In the rows, 128 means zero.
Rotation paths and how fast each direction turns (deg/step):
Each turn is a multiple of 5 degrees from 10 to 175, or 0.
Each row of a path follows its step; steps can be skipped.
Rotation 1:
step 1: [124 131 130 126 131 118 120 122 120 126 129 131 125 131 127 128 126 125
 135 133 147 130 125 131 133 123 129 127 118 135 122 123 135 128 130 131
 128 123 135 135 127 132 123 124 125 129 140 130 121]
step 3: [130 126 128 129 134 139 130 121 127 126 124 127 138 128 124 136 119 138
 127 126 136 133 128 136 126 127 131 119 121 128 133 136 130 131 123 125
 140 125 123 128 124 130 137 122 126 125 136 137 132]
step 4: [134 121 127 130 126 125 123 118 123 118 122 120 136 136 128 125 131 131
 125 130 136 133 135 121 128 135 120 131 120 129 123 126 128 122 118 130
 138 132 135 132 126 129 124 128 129 122 136 122 128]
step 9: [127 128 124 131 132 125 129 120 126 128 123 124 126 132 129 133 127 125
 118 135 138 123 120 134 131 117 125 134 117 124 131 130 132 132 132 133
 123 125 135 129 140 133 123 127 122 139 128 124 124]
step 18: [124 126 123 128 128 133 116 121 123 130 129 138 121 124 139 134 130 121
 130 132 132 122 132 122 126 124 124 127 124 123 133 124 124 131 127 129
 141 139 130 124 139 132 121 129 123 129 128 132 126]
step 19: [125 130 132 124 132 134 128 127 130 127 131 124 126 136 132 125 131 130
 125 127 133 122 124 134 127 119 137 127 124 121 130 121 129 135 126 135
 130 139 124 128 132 120 129 131 122 131 146 138 134]
step 21: [116 136 132 127 129 123 122 131 123 117 123 131 129 126 125 135 128 129
 123 134 139 133 129 131 137 123 125 126 125 123 124 128 122 125 125 129
 140 138 130 124 128 129 137 135 122 133 123 124 125]
step 28: [125 133 123 137 137 135 126 129 130 127 125 124 122 135 138 131 118 125
 121 129 134 122 132 133 134 131 131 127 124 127 125 131 133 134 121 124
 131 132 140 124 125 127 116 119 130 128 130 129 138]
step 36: [132 124 114 128 136 141 126 117 124 124 123 127 124 137 132 130 127 133
 120 129 131 131 129 135 125 133 119 130 121 126 127 135 128 125 121 132
 127 133 129 127 126 126 126 125 127 117 133 127 135]
Speeds:
[127 128 132 129 129 127 129 128 129 127 127 127 131 128 129 129 129 130
 126 126 130 131 128 126 128 131 129 131 129 128 130 128 128 128 131 128
 130 128 130 130 128 131 127 128 126 129 125 126 127] | 85
[130 129 126 127 128 128 129 126 130 128 127 128 130 129 126 128 128 126
 127 124 129 130 125 130 129 126 130 127 128 128 126 127 131 125 127 128
 127 127 131 129 130 128 125 128 129 127 129 129 128] | 135
[127 127 127 131 127 129 127 128 129 128 127 124 127 128 128 125 126 129
 128 127 129 131 129 126 125 126 131 128 128 127 128 128 130 129 127 131
 127 130 127 128 127 126 129 127 129 125 126 128 130] | 90
[132 129 128 129 125 129 130 126 129 129 128 127 131 128 131 129 127 129
 129 130 129 128 126 128 129 129 126 129 131 127 127 128 127 125 127 129
 129 127 126 127 126 130 128 126 129 124 129 127 128] | 35
Rotation 2:
step 0: [124 129 131 129 140 121 133 126 132 137 127 135 132 120 129 131 123 126
 135 135 119 129 123 123 119 130 124 138 129 125 129 122 133 116 124 128
 132 136 132 120 123 127 121 129 138 128 127 131 129]
step 1: [130 122 133 122 130 133 127 130 133 126 122 125 138 138 127 129 128 130
 129 123 129 133 133 128 135 123 127 124 140 126 126 130 130 133 123 126
 119 136 122 118 137 135 129 126 128 127 126 117 138]
step 3: [127 128 121 137 139 129 128 128 137 135 137 131 142 132 131 134 121 135
 129 128 126 132 127 136 128 125 127 125 130 133 126 133 123 119 124 129
 134 117 127 127 127 119 128 118 126 129 128 128 127]
step 15: [127 130 128 130 122 119 126 120 132 127 129 124 131 126 122 128 133 134
 129 133 131 135 139 128 124 143 124 137 125 121 133 127 119 134 124 133
 126 130 137 128 136 124 120 131 133 125 128 129 120]
step 20: [134 129 128 134 124 118 126 128 127 132 129 126 127 139 121 137 138 119
 133 131 135 133 130 133 127 117 132 136 130 121 122 124 135 130 133 137
 130 127 133 134 127 128 124 122 126 133 122 122 135]
step 29: [130 127 124 127 128 139 124 126 124 131 135 129 128 131 139 119 117 129
 131 130 128 134 132 123 120 124 118 121 128 136 122 127 128 133 131 126
 124 123 126 120 127 129 128 140 138 135 120 129 125]
step 31: [132 124 136 134 132 129 132 124 126 127 127 135 127 129 120 127 127 121
 118 135 129 125 131 127 129 124 133 132 117 127 128 139 113 132 128 117
 125 125 132 123 131 121 133 125 126 136 124 128 121]
step 33: [135 116 127 126 133 115 135 136 126 129 122 130 133 133 128 125 127 125
 132 141 129 134 134 121 126 136 125 133 129 133 121 125 135 133 125 125
 129 135 124 123 128 128 120 126 127 128 134 122 136]
step 34: [120 128 129 127 124 137 131 115 141 130 123 130 130 121 125 124 127 130
 124 128 119 127 131 120 129 120 124 129 128 125 127 134 129 133 122 124
 119 127 136 134 136 137 133 126 134 135 130 122 134]
Speeds:
[131 125 126 132 129 128 127 129 130 127 127 128 131 128 128 127 129 127
 129 127 129 129 127 129 128 129 131 127 130 128 126 129 126 127 128 130
 127 131 126 131 127 129 128 126 128 130 126 127 127] | 170
[126 128 126 126 128 125 128 128 129 130 127 125 130 127 127 129 128 128
 128 127 129 128 129 131 130 127 128 130 129 128 127 129 128 128 129 127
 132 128 129 126 126 130 123 127 128 128 127 129 126] | 145
[130 128 127 129 126 130 126 128 127 132 130 128 128 129 128 127 130 127
 128 129 131 127 127 130 129 126 129 128 127 129 132 128 127 129 128 129
 129 126 129 126 130 126 129 125 127 127 126 127 126] | 65
[126 127 131 129 126 131 129 128 129 126 130 125 128 128 127 129 127 126
 128 130 127 127 126 131 128 125 130 129 126 128 127 129 128 128 131 127
 130 129 129 131 128 126 127 129 128 129 130 125 128] | 100
[129 127 128 129 130 126 128 128 127 130 131 128 128 129 129 129 128 130
 129 130 128 125 125 129 125 127 127 126 127 127 129 126 128 130 127 127
 129 129 128 129 125 131 126 127 127 129 127 125 131] | 110
[125 127 128 128 127 130 124 127 128 128 129 128 128 127 129 126 128 127
 127 128 128 127 128 125 129 129 130 127 127 124 128 128 131 127 126 126
 128 127 129 130 126 128 125 130 128 130 124 128 128] | 145
Rotation 3:
step 5: [127 132 120 123 122 125 129 113 130 129 141 134 122 126 129 120 128 128
 121 129 130 124 133 129 123 122 130 127 132 129 133 126 124 118 135 121
 125 131 132 119 120 121 125 128 122 125 138 132 120]
step 7: [122 113 127 122 136 139 126 129 122 120 123 130 121 121 125 122 130 121
 129 128 136 140 133 130 131 137 128 129 121 130 122 129 123 125 126 129
 128 133 119 124 129 127 131 129 138 133 126 129 125]
step 8: [130 129 136 135 123 117 123 129 131 137 133 145 125 129 130 131 126 122
 128 135 130 127 127 130 128 126 134 130 125 134 124 119 127 119 130 120
 116 129 127 127 119 130 123 123 135 126 133 123 123]
step 18: [126 134 123 123 125 131 128 122 117 127 130 136 128 122 132 131 136 121
 138 131 137 133 133 127 129 127 133 128 129 131 123 127 111 124 128 128
 125 128 139 125 124 116 132 123 123 134 126 132 133]
step 23: [133 132 126 128 126 129 132 127 126 119 127 135 130 117 130 114 123 124
 120 125 133 127 134 131 124 133 134 127 127 128 131 130 130 122 136 128
 113 134 125 119 131 127 142 132 124 133 132 125 134]
step 27: [126 127 135 128 123 125 121 130 140 131 131 131 134 127 129 126 124 134
 126 136 131 121 116 129 128 130 124 126 127 117 122 126 122 120 130 122
 124 127 128 122 119 118 128 132 129 131 138 115 125]
step 28: [131 131 122 124 132 133 142 129 132 123 138 130 139 128 119 126 120 126
 127 128 129 133 130 122 129 127 138 118 120 133 120 137 135 127 131 125
 132 121 127 122 127 121 128 122 126 125 121 129 132]
step 32: [129 117 127 126 127 133 131 122 131 131 126 126 124 118 123 124 134 136
 129 122 127 130 122 128 133 134 131 125 118 125 122 121 126 122 127 132
 120 125 121 127 124 124 120 119 144 122 128 128 121]
step 36: [121 126 137 122 123 131 139 123 127 121 140 137 135 123 127 125 129 122
 131 123 129 130 141 129 127 127 127 129 116 139 128 120 133 124 125 123
 128 124 127 124 122 124 135 124 125 135 125 127 127]
Speeds:
[129 129 129 127 128 128 128 127 130 127 129 130 130 130 128 129 126 128
 129 129 125 129 128 130 126 126 128 127 127 132 127 126 133 128 130 127
 131 129 128 130 127 130 128 129 126 127 130 127 128] | 130
[129 129 127 129 128 129 127 127 129 125 129 129 130 127 125 127 129 127
 126 126 128 126 130 128 124 124 127 128 129 126 128 133 128 128 127 130
 128 126 128 128 127 127 128 128 127 126 129 128 129] | 60
[128 130 127 128 126 129 124 129 128 128 128 129 127 129 129 128 129 130
 125 127 129 128 131 125 130 126 127 129 130 130 128 127 129 127 126 127
 126 132 127 127 125 129 129 130 129 127 126 127 130] | 100
[129 128 127 127 132 132 127 129 128 128 130 126 130 130 128 127 125 126
 129 129 130 127 130 127 131 128 127 130 128 127 128 129 129 126 128 127
 128 129 126 129 128 127 128 129 128 128 131 132 128] | 140
[129 127 125 127 127 124 128 129 130 128 127 127 131 130 129 127 129 128
 126 130 127 128 127 127 128 131 127 129 129 126 128 129 129 125 130 127
 128 128 129 127 129 129 131 129 126 126 127 128 125] | 100
Rotation 4:
step 2: [128 130 131 137 132 131 129 130 135 126 120 114 131 125 123 130 135 137
 122 125 132 120 126 135 131 131 131 127 136 126 128 129 135 122 131 142
 130 137 120 126 124 128 132 121 123 119 138 127 133]
step 8: [127 117 120 142 128 126 121 133 134 129 126 127 126 127 121 133 132 129
 127 133 131 128 120 126 132 124 127 129 132 126 139 131 122 122 122 127
 126 130 129 136 118 133 120 123 143 121 128 119 125]
step 18: [133 121 136 122 126 129 126 130 138 133 116 127 142 130 126 136 129 132
 134 130 124 122 124 122 136 130 135 128 135 128 129 128 123 119 132 136
 123 127 123 124 121 125 128 126 132 127 141 133 128]
step 20: [131 124 123 144 140 125 124 129 134 125 129 128 134 127 127 132 132 131
 132 133 133 129 121 126 123 137 127 139 137 121 126 128 126 121 127 130
 128 137 119 129 129 135 122 127 134 123 121 121 123]
step 23: [123 123 124 128 139 122 130 141 130 123 120 126 135 124 131 133 120 130
 133 132 136 127 122 136 136 129 131 119 127 132 131 137 128 122 120 128
 135 122 123 125 123 131 121 129 126 130 139 125 135]
step 24: [130 127 124 139 139 131 137 137 125 117 125 128 137 124 127 133 134 126
 132 129 139 126 127 123 131 120 126 124 134 127 132 125 117 126 128 126
 122 131 116 127 123 130 119 132 132 130 128 121 123]
step 25: [124 126 120 132 128 128 133 133 139 118 129 118 132 121 125 119 140 127
 132 126 130 116 127 133 126 124 134 128 127 134 123 127 118 124 128 136
 128 142 128 124 125 133 121 129 128 121 126 128 123]
step 28: [123 119 126 136 128 129 131 128 129 125 118 123 132 116 133 134 132 129
 133 138 131 132 129 122 134 130 126 121 135 113 141 134 118 128 126 133
 128 129 128 131 129 130 123 134 127 128 124 121 128]
step 34: [123 125 121 125 127 125 128 138 130 132 115 125 132 121 127 131 126 136
 130 126 140 120 118 130 127 136 133 136 130 130 132 132 128 130 122 136
 122 131 119 118 129 118 131 127 129 128 136 123 128]
Speeds:
[125 127 129 126 128 130 128 126 127 129 130 128 131 128 129 127 127 130
 131 129 130 127 127 129 129 130 131 130 126 129 126 129 128 128 129 131
 129 127 129 127 125 128 126 126 126 128 126 127 127] | 160
[128 130 130 128 127 129 127 126 129 127 126 128 129 128 128 130 129 132
 130 126 128 129 129 129 127 127 127 131 128 131 128 128 130 129 125 130
 127 129 131 126 128 129 130 130 128 128 131 130 131] | 90
[129 129 131 129 129 126 130 127 128 128 130 130 129 128 128 127 130 127
 128 132 129 128 127 126 127 128 126 126 128 130 130 130 130 129 126 129
 128 127 128 126 126 127 126 130 129 125 125 128 129] | 90
[128 126 130 128 127 129 130 130 127 130 126 128 127 129 128 129 128 130
 124 128 129 131 127 128 129 129 130 126 130 126 128 129 127 129 128 127
 129 128 131 129 124 128 129 128 125 127 131 129 128] | 70
[125 127 129 129 132 128 127 129 129 128 126 127 130 130 130 127 128 127
 128 129 128 128 129 129 128 127 127 129 128 129 125 128 129 125 130 125
 127 129 127 128 125 128 131 129 129 126 128 128 130] | 20
Rotation 5:
step 4: [124 123 135 123 136 121 120 125 126 129 123 131 135 122 125 118 127 129
 116 137 124 126 128 125 124 127 138 122 130 127 125 129 124 130 132 127
 119 123 141 118 126 122 128 129 128 124 138 133 128]
step 8: [133 129 129 123 146 125 128 120 124 132 122 120 127 126 124 119 127 134
 128 131 129 131 130 128 121 127 132 136 126 129 126 134 121 124 133 128
 119 138 138 134 128 119 121 127 124 126 137 128 131]
step 9: [124 141 127 129 131 131 129 128 128 123 123 128 131 124 127 134 124 135
 128 129 123 132 123 118 120 127 126 125 124 136 125 135 130 141 124 133
 132 120 143 129 133 129 119 122 129 121 132 126 135]
step 15: [128 138 128 130 130 131 125 136 130 131 116 136 139 125 129 126 126 133
 119 127 118 126 123 118 132 120 125 122 129 129 127 123 127 133 135 138
 124 125 130 124 135 133 126 122 125 127 141 126 131]
step 23: [139 131 126 126 141 122 123 125 125 134 118 128 137 124 125 119 129 131
 124 132 122 130 120 125 126 128 139 134 125 125 123 137 122 136 129 127
 124 129 136 121 132 121 126 126 127 123 121 131 130]
step 27: [134 134 125 125 137 122 124 120 135 137 132 118 127 128 125 121 122 130
 129 134 118 128 128 125 126 121 127 130 125 129 118 125 120 124 130 134
 119 132 133 120 138 125 120 131 125 128 134 124 134]
step 28: [121 138 122 126 128 135 129 127 131 126 126 129 139 117 126 131 130 132
 118 126 117 131 126 115 130 127 131 126 133 128 125 133 129 134 131 131
 120 118 130 130 134 132 127 121 134 132 138 121 131]
step 29: [133 130 116 123 136 118 126 122 116 140 124 129 132 123 127 121 132 135
 125 125 118 128 132 130 130 121 128 127 131 129 127 134 129 127 130 127
 124 142 132 122 135 130 131 123 124 126 134 128 128]
step 30: [120 133 129 130 126 122 127 129 134 129 123 128 127 121 132 134 118 135
 114 134 119 126 134 122 123 117 129 119 122 134 123 126 124 133 132 129
 124 129 129 128 131 133 118 131 130 122 140 130 130]
Speeds:
[129 131 128 130 130 128 130 127 128 128 129 129 131 129 126 130 128 129
 129 126 128 127 126 129 131 128 126 128 128 128 126 131 127 129 128 128
 126 124 126 125 130 129 131 127 127 130 127 129 129] | 80
[127 128 130 131 127 129 128 128 129 126 124 128 129 126 128 128 127 125
 129 130 126 126 130 128 128 124 128 131 130 129 130 129 126 131 127 129
 128 126 127 129 126 130 127 127 129 129 128 129 128] | 170
[128 128 126 131 127 128 128 129 128 127 130 131 127 129 128 130 126 128
 125 128 128 129 124 126 128 128 128 129 125 129 130 129 129 128 127 127
 127 126 128 131 127 131 128 128 129 127 130 127 128] | 170
[128 128 124 129 126 129 130 127 129 130 128 130 129 128 129 127 127 126
 129 131 129 126 128 130 125 129 128 127 126 129 126 129 127 131 126 125
 128 129 127 125 128 128 128 128 128 125 127 128 125] | 110
[131 129 127 127 125 127 126 129 129 128 126 128 128 129 128 129 127 130
 130 127 129 130 126 128 130 128 132 128 129 129 127 126 129 130 126 130
 131 129 128 126 128 131 126 127 124 128 128 126 127] | 175
Rotation 6:
step 0: [131 121 122 131 135 120 134 128 129 132 120 129 134 123 128 130 138 131
 116 131 126 131 140 118 133 128 125 122 129 125 135 134 135 129 119 135
 136 125 121 132 127 129 132 133 122 122 129 129 129]
step 8: [122 124 122 126 128 129 120 131 137 134 131 122 122 137 123 124 125 136
 136 138 130 124 137 130 123 121 120 128 129 129 126 129 121 133 126 127
 133 120 128 119 127 118 125 128 131 120 138 134 129]
step 15: [129 132 131 121 124 130 138 127 140 127 131 124 122 128 124 130 131 138
 127 143 137 129 127 125 119 124 128 129 131 122 128 127 128 134 125 130
 133 127 117 138 134 124 128 125 117 127 126 122 136]
step 16: [136 135 120 125 131 138 122 129 133 133 130 126 121 130 128 139 133 129
 119 125 123 134 123 132 134 134 130 130 127 135 133 130 130 129 130 138
 135 128 121 127 130 131 140 126 134 117 129 119 127]
step 22: [131 136 129 125 124 134 127 131 138 121 128 117 115 126 132 131 129 122
 127 133 130 122 123 135 140 123 132 135 127 124 140 125 132 130 130 133
 128 124 128 120 125 117 129 129 129 127 131 119 132]
step 23: [135 128 121 117 128 118 123 130 135 131 121 137 130 130 123 123 135 126
 125 126 140 124 132 133 135 129 129 123 133 136 132 130 124 131 117 136
 127 118 134 125 123 128 134 126 128 120 124 129 125]
step 25: [128 136 118 129 140 132 119 137 133 129 123 131 124 124 125 130 129 135
 137 129 129 123 124 123 128 136 121 136 126 124 131 126 131 121 115 125
 125 129 116 129 130 131 129 123 134 124 131 131 122]
step 26: [130 127 125 126 131 125 118 119 131 129 127 129 121 132 132 126 136 124
 127 135 121 132 129 119 131 123 108 123 122 126 121 119 138 124 131 132
 136 127 133 129 128 127 128 127 118 124 131 133 125]
step 36: [134 127 123 125 124 126 138 129 134 129 132 133 127 124 137 121 129 129
 132 135 124 122 127 130 130 115 127 119 127 122 141 133 121 127 119 121
 125 119 120 125 125 127 129 128 116 132 131 133 126]
Speeds:
[126 126 127 130 128 126 129 129 131 126 127 127 127 129 128 128 128 128
 126 130 129 129 127 128 129 129 125 129 127 128 131 130 126 127 127 128
 126 132 127 127 125 128 131 128 129 129 128 131 127] | 130
[128 127 129 127 126 131 128 128 125 130 127 127 126 130 126 127 127 128
 128 128 125 132 129 127 129 126 127 127 128 130 129 129 126 126 129 130
 130 127 130 127 127 130 131 129 128 129 130 130 128] | 140
[127 128 129 126 130 125 130 126 127 127 130 132 127 128 130 128 131 127
 127 127 124 126 129 128 129 127 128 128 127 131 128 131 127 131 128 129
 129 127 128 129 129 127 128 128 130 129 128 129 125] | 110
[130 129 128 128 128 125 130 127 126 127 126 125 129 129 130 129 129 126
 129 128 128 127 129 127 123 126 128 126 129 126 129 131 127 127 128 128
 129 127 125 129 128 128 130 127 129 129 127 127 130] | 120
